In the data rows, the value 500 means zero.
Some points, one per row:
array([358, 543, 419, 595, 407, 567, 490, 603, 606, 471, 625, 448])
array([552, 591, 578, 428, 601, 450, 260, 614, 641, 341, 462, 615])
array([562, 306, 450, 741, 821, 390, 448, 673, 600, 456, 598, 304])
array([420, 448, 461, 731, 634, 532, 676, 638, 698, 385, 545, 352])
array([402, 361, 468, 382, 280, 434, 415, 489, 429, 585, 566, 708])
array([458, 528, 496, 515, 394, 387, 565, 312, 505, 681, 517, 827])
array([535, 481, 549, 519, 531, 512, 562, 422, 466, 495, 476, 509])
array([530, 375, 435, 529, 454, 472, 734, 513, 557, 665, 553, 514])
array([485, 403, 563, 509, 394, 385, 533, 585, 499, 432, 406, 370])
array([448, 555, 605, 607, 559, 364, 864, 516, 597, 644, 454, 206])
array([479, 821, 411, 303, 344, 640, 274, 290, 479, 697, 521, 744])
array([354, 596, 257, 596, 520, 718, 397, 598, 361, 294, 496, 151])
array([780, 440, 664, 366, 784, 459, 697, 329, 446, 427, 285, 528])
array([433, 460, 494, 595, 408, 514, 322, 540, 453, 486, 568, 466])
array([666, 527, 644, 494, 725, 553, 473, 515, 283, 378, 230, 350])
array([399, 410, 454, 629, 500, 502, 396, 487, 552, 517, 553, 708])
array([588, 522, 522, 502, 611, 529, 435, 441, 392, 362, 382, 351])
array([516, 721, 444, 371, 350, 597, 396, 334, 529, 586, 461, 715])
array([413, 434, 455, 511, 448, 530, 355, 595, 590, 428, 555, 574])
array([436, 585, 587, 379, 261, 683, 364, 326, 266, 626, 398, 514])
array([369, 511, 434, 426, 289, 507, 487, 547, 498, 532, 545, 594])
array([615, 513, 491, 483, 717, 545, 463, 600, 450, 250, 370, 321])
array([525, 501, 515, 484, 638, 453, 586, 442, 379, 416, 450, 392])
array([317, 443, 305, 459, 323, 539, 243, 520, 432, 453, 694, 636])
array([439, 537, 414, 518, 374, 500, 549, 263, 535, 607, 476, 624])
array([607, 224, 450, 659, 646, 561, 916, 399, 100, 516, 494, 323])
Here are 18 more points, each followed by its number:
array([713, 341, 432, 604, 663, 623, 839, 424, 364, 675, 586, 566]) 0
array([544, 392, 708, 611, 446, 385, 778, 624, 652, 508, 370, 318]) 1
array([304, 549, 392, 416, 354, 630, 247, 545, 498, 435, 638, 562]) 2
array([375, 514, 464, 561, 368, 441, 589, 717, 824, 373, 447, 440]) 3
array([578, 589, 683, 541, 510, 526, 933, 566, 556, 704, 489, 272]) 4
array([659, 533, 586, 494, 835, 493, 527, 365, 368, 503, 433, 209]) 5
array([366, 384, 349, 543, 483, 430, 429, 595, 652, 508, 719, 532]) 6
array([436, 483, 609,  82, 335, 385, 261, 378, 567, 522, 559, 562]) 7
array([528, 481, 585, 521, 446, 480, 580, 552, 549, 554, 512, 454]) 8
array([432, 405, 435, 494, 444, 404, 440, 481, 528, 516, 404, 411]) 9
array([514, 521, 384, 649, 694, 483, 559, 604, 555, 366, 511, 380]) 10
array([354, 536, 192, 563, 452, 784, 684, 434, 521, 646, 637, 475]) 11
array([506, 362, 412, 525, 587, 586, 254, 523, 235, 367, 551, 538]) 12
array([418, 423, 685, 241, 473, 384, 167, 439, 645, 481, 351, 408]) 13
array([309, 654, 523, 619, 479, 338, 818, 713, 999, 507, 637, 311]) 14
array([484, 615, 562, 446, 347, 604, 393, 474, 373, 474, 444, 539]) 15
array([502, 269, 457, 892, 575, 336, 999, 600, 533, 845, 596, 486]) 16
array([584, 490, 489, 503, 521, 480, 504, 354, 455, 526, 541, 466]) 17
Which of these numbered points is nearest to each point below by angle, seen from the average point of the first points? Its number follows each.
array([617, 543, 335, 397, 423, 540, 393, 294, 257, 666, 698, 832]) > 17
array([429, 389, 452, 497, 375, 437, 459, 498, 494, 595, 531, 644]) > 6
array([342, 555, 382, 445, 336, 497, 384, 492, 517, 541, 594, 633]) > 2
array([482, 329, 229, 517, 329, 645, 461, 302, 336, 703, 723, 773]) > 11
array([560, 382, 754, 712, 512, 245, 805, 713, 766, 414, 333, 357]) > 1
array([409, 398, 483, 391, 372, 415, 443, 488, 534, 590, 582, 646]) > 7
array([544, 605, 495, 478, 643, 604, 426, 442, 368, 506, 453, 478]) > 5
array([559, 418, 409, 494, 630, 532, 427, 427, 228, 501, 530, 513]) > 12
array([541, 466, 484, 478, 532, 590, 546, 456, 439, 534, 557, 496]) > 0
